Rotation paths and how fast each direction turns (deg/step)
Each turn is a multiple of 5 degrees from 10 to 175, or 0.
Each row of a path follows its step; steps can be skipped.
path 1
step 0: [ -4  15  -8   2  24 -10   9  11  33 -22 -33 -11  13   0  -7 -21  -1 -56
  19 -27 -54 -17 -20 -33  26   5  27  17  14 -25  23 -32 -14 -21 -18  -4
  21  -3  17]
step 5: [  2  24   0 -21  24  -4  -5 -15 -18 -31  25 -28  74 -20 -23 -28  17  -1
  17  14 -29   5  -8   1   2  -4 -10  33 -13 -21   3  -7  28 -13  37  -2
 -32  13 -27]
step 6: [ 19 -29 -30   8  -4   5   1  14  16  12  -6  -1  29  13  21 -37  28 -14
 -41   2 -15 -51 -30  20  -1   9 -13   4 -35  -5   7  26  30  21 -18 -32
  37  26  -1]
step 7: [ 13 -26   1 -15 -13  35 -27   0  52  35  -1 -30 -44 -27 -40  31 -33  -8
   7 -15  -2   7 -31  13 -24  10   4  -2 -19 -28  -4   8  19  19 -29 -11
  -1 -15   2]
step 8: [-22  12  17  39  18  11 -16  -5   7  12 -32 -23   1   9 -29  -1  14   2
  20  13  21  26   0  13 -24  -6   2 -18  -8  41 -23 -10  55 -42  16  24
 -39   2 -33]
step 9: [ 34 -40 -27 -21  30 -20 -23  29 -21  11  -1   0  21  26  14 -27  19 -53
  -8  12  17   4  -9  -8  39 -39 -13  10  35   4  12  -3  29 -18  10  21
  -9  -2   8]
step 11: [-42 -22  35  39   3  15  12  -8  51  -3   8 -15  14  29  30  16 -31  -5
   6  29 -40 -15  -3  27 -27  14 -14   4 -30 -12   5  27  18 -10  19   7
 -25   3  15]
step 12: [ 14 -23  25 -14 -32 -42 -12  30  12  14 -14  -5 -13   6 -29   4  -5 -41
  -5   8 -16  26 -24  22  29  43   4   7 -11  28  31   9   5 -30  -1  12
 -11  25 -42]
Directions:
[  5  -3  -3  -2  -7   0   8   3   2  -8   0  -7 -18  -6   7   0  -9   6
  -1 -13  -3   5  -6 -14  -9 -15   7  -8 -10  -6   1  -6   7   9   6   5
   1   4   4]
115
[ -1  -2   5   1   6   9  -3 -10 -17  -1  -8  -9 -11  -4 -10 -17   2   0
  -6  -4  -3  -1 -11   8  -3  -3 -12   5   0   3  -4  -6   5   5  -7 -12
   2  -9   4]
40
[ -6  -7  -5  -8  -6   8  -4  -1  -1  -2  -4   1   1  -6  -3   3  19 -12
 -13  -3  -6  -1   7   2  11  -5  18  -5   3   6   8   3   1  11  -2   1
   9   3   9]
110
[  9   4   9   2   1   3   4  -3  -4   6  -9  -2  -7   1   1   2  13  -9
  -8   5  -4   7  -2  -5 -18   3  10   8   8  -8   9  -9  -6 -16   4   5
  -4   5  -4]
90
[-10  20  13   3  -9   9  -8   1   5  -4   7  -6  -6  11  -1 -13  -3 -11
  12   1   4   2   2  -2  -2   5   5  -8   4  -2  10   4   4   5  -5   4
   0  -3   2]
100
path 2
step 1: [ -8 -18  48  32  36  15   1 -13  -8   9 -46   8 -27  24  17  -3  12  28
   5   7  13  -5 -11  21 -28 -32  37   8   2  23 -29  -7 -20 -19  -7  -8
  -7  -8  -9]
step 2: [-14   0  -7   2  17 -27 -63  -8   0   3  16   8  26 -50  -5 -23  -2 -16
 -16  26  28  -3 -11   8  19 -17  30   3 -20   4  15  -1  13  -8 -20 -15
  26   2 -39]
step 3: [ 12  -1 -22   0  43 -34  19  29 -13  -3 -35  -4  13   1  -5   7 -22  -8
 -30 -18 -36 -13 -18  12  18   1 -14  -2 -40  20 -11  -3 -40 -43  15  10
 -17  22   4]
step 4: [ 18  16   6  37  11 -21  21  -8 -16 -16  38  12  19  19  -1 -22 -10  -6
 -15   8 -15  -8  17  -1   3 -37  14 -53  12  -6  -8  39  -9  27 -28 -33
   9  -3  19]
step 7: [ -3  14  11  15 -36 -15 -10  11   5  22   3 -23 -38  27   8 -24  -3  -9
  20  -1  27   1  -6 -31  15  19  14  12 -10 -27  23  12  38  28  20 -19
 -34  15  37]
step 8: [-18 -10  22 -15 -44  33  34  12  24  -2   5   4  -7 -14 -11  36   7   5
  20 -26  -7   7 -26  53 -18  18  10   7  -7 -28   9 -32   0  -1 -22  -8
  -8  26 -31]
step 9: [-28 -19  -1  36   4  -6  12 -27  13  -7 -11  15   8 -18  17  21   4  19
  32  23   2  -1 -11  -6   4  -7 -26   2 -24   5  34  -3  50   4  47  14
  40 -24  13]
step 12: [  1  -8 -38  -8  46 -22   0 -10  -2  27  -9 -23  14  30   0 -30 -11 -17
 -11  15  -9 -24 -22  -8   4  -1 -12 -16 -28 -22 -13 -28 -47 -12  45  -2
  -1 -23 -13]
Directions:
[  2  -5  -7   2 -11  10 -10  -7   0  10   0  -3   5  12  -4  -3   0   3
  -5   5  16  -6  10   0  -9   2  13  11  -2   3  -1   0 -15   3   9   3
  -9  -6  -1]
65
[  0  -4   4 -10  -6  -1  -2 -10  10  11   1  -1  18  -2 -11   1   0   7
  -6  -6   5   0   1  -6   0   2  -4 -16   3   2   0   0  -1   7  -8 -15
  13   7  -5]
170
[ -6   2   3  -2   2   4   3  15   0  11  -8  -7  -1   7   3   5   8   7
   4 -15  -1   5  -4  14  -2  -6  -1 -11   9   5   4   0 -17  -4  -7  10
  -6  -2  -6]
155
[  4   4  12   1  -4  -3 -15  -6  -2 -11   0   1  -4   1 -10   6   8   1
  18  12   1   2   0  -1   0   2  -3  -8   9  10  -6   0 -11  -5   7   7
   9   8   6]
80
path 3
step 0: [  3  24 -16 -24   9  -6  -3  35 -32  18  -6 -14  -8 -20  16  -5  33  46
   4 -24  50   4 -20   3  18  10 -22  34 -16  10   4  19 -38   4 -27  15
  20  -8   7]
step 2: [ -5 -15 -25 -25  23 -34 -17   0  -8   5 -11  29  13  -7 -15   0 -13  30
   2  -4 -15  11 -32 -10  -3  38  10 -20 -21  20  15  13 -25 -36 -17 -59
  15  17 -19]
step 3: [ 18 -22  34 -22  29 -16 -31  13  32  -9 -22 -21 -16  10 -11 -12   2  17
  43   0  11  18  -9 -12 -12  -7  -1  37   6  37  -9 -15 -44 -46   1   6
  -6 -19   3]
step 4: [ 14  14 -44 -43   1 -15  -1  26  27  22 -31   8 -31 -43   1   2  28  32
  -5   1  -4   5  -9  14 -26 -27  10  -4   4  27 -11 -32   1   6  -4 -24
 -32 -16  20]
step 6: [-30   7  16  -1   2 -15 -29  20  14 -14  15 -29  -4  -2  35  13  17  39
  -5 -19  -1 -28 -17   8  -5   6 -20  -1  47  49  10  -8 -11   4 -11 -52
  28   0   2]
step 8: [ -1  -7  16  -8  19 -50 -31  -2  -1  24  -4   5  13 -23  10 -14  17  17
   6 -33  42  19   1  25  20 -11 -19   8 -47  -7 -11  -1  -7  12 -27 -41
  -1 -19  26]
step 9: [ -3 -44  18 -21  17 -34 -41   9 -34  36 -20  -3 -22  -9  40   1 -32  16
   5  20 -19 -36   1   7 -36  -4  11  -5  -8   2  -5 -21 -19  -1   6 -10
  12 -13  14]
step 12: [-21 -18 -51 -30 -40 -16  -5  24  11   5  17 -13  -2 -10  41  14  11  11
   1  -3  15  12  -1   7 -24 -40 -27  11 -20  13   7 -39 -33  31  -8  -7
   2   6   7]
Directions:
[-12  -3  -3   4   1   6  12  -4 -14 -10  17  -2  -3  -4  -3   0  -6  -1
   8   7  10  -1   0  -5 -10  -6   4  -3 -11  -7  -9  -8  -4   5 -11   7
   5   6  -1]
20
[ -1  -3   3   6  15  13   7   8   9   8 -12  -3  -5  -7  -1   7   1   1
  -2  13   8  -4   9  -2  -9  -8  11  -4 -10  11  -1   1   8  -5   9  -2
  -2  -5   1]
60
[-10   1  11  -1  -3  -3   8   2   9   7   6  -2  11   4  -3  -4   1   0
  -3   2  -2  -8  -6 -10 -17  11  -6 -15   6   1   3   9  -8  -8  -6   4
  -6  -9   4]
95
[  1   5  -1  -4  -3  11   1  -4  -7  -8  -9 -11   1   2   8 -12  -8  10
   1  -6   9   4  -2   7  -7   7  10   3  13  10   6  -5   0  -5   3  14
   9  -9   4]
110
[ -2  -4   4  -4  -9   5   0   9  -1   7   5 -10 -11   6   3  -8   0   9
   5  12 -13  -9 -11  -5   5 -21 -10   6   0   3   3   3   3   1   3   5
   7  -4   1]
125
[ 12  -4  -6  -4  -2   7   2   0   8   6 -11   0   1  -3   0  -9  11  -5
   0   1   9   3   3  -2  -2  -5  -8   2  -1 -10   2  -3 -10   8 -10   5
   0   4  25]
90
